Read these off the grid that follows. Rows and columns are numbered from 1.
1) Give the entry at row 2, column 1.
2) Give the bottom-left entry.
3) Give the entry in row 3 and column 1.
4) Give the entry in the top-right corner.
5) Give the entry directly below the largest entry.
6) Give the bottom-right entry.
7) Give the entry in row 1 and column 1.
8) Give the entry just right of 2.326.
-2.910, 2.145, -2.306, 1.812, -4.827, 0.339, 7.938
-1.912, -5.560, -4.534, -2.023, 6.362, -0.773, 1.756
0.810, -1.156, 0.980, 2.326, -2.985, -3.838, 1.880
-2.455, 6.195, -4.789, 2.102, 0.027, -3.886, 1.385
6.774, -0.718, 1.422, -3.699, 7.422, -5.803, -6.030
2.776, -0.029, -0.576, -2.175, -3.497, 5.366, -0.516
5.128, -1.846, 0.852, -5.891, -6.039, 2.723, -5.348
-3.488, 5.931, -1.913, -2.369, -4.643, -0.100, -5.312
0.321, -0.041, 1.490, 1.111, -1.716, -0.683, 2.434
1) -1.912
2) 0.321
3) 0.810
4) 7.938
5) 1.756
6) 2.434
7) -2.910
8) -2.985

x =
[-139.4   97.3  123.2 -112.1  127.8  -99.7 -142.3   56.9   49.8   86.7
   74.3   73.2 -135.0]
Which number is the entry just left of the largest entry?
Answer: -112.1
The maximum: 127.8
The entry just right of the centre entry is 56.9
Which number is the entry just left of 97.3?
Answer: -139.4
Which number is the entry just left of 86.7?
Answer: 49.8
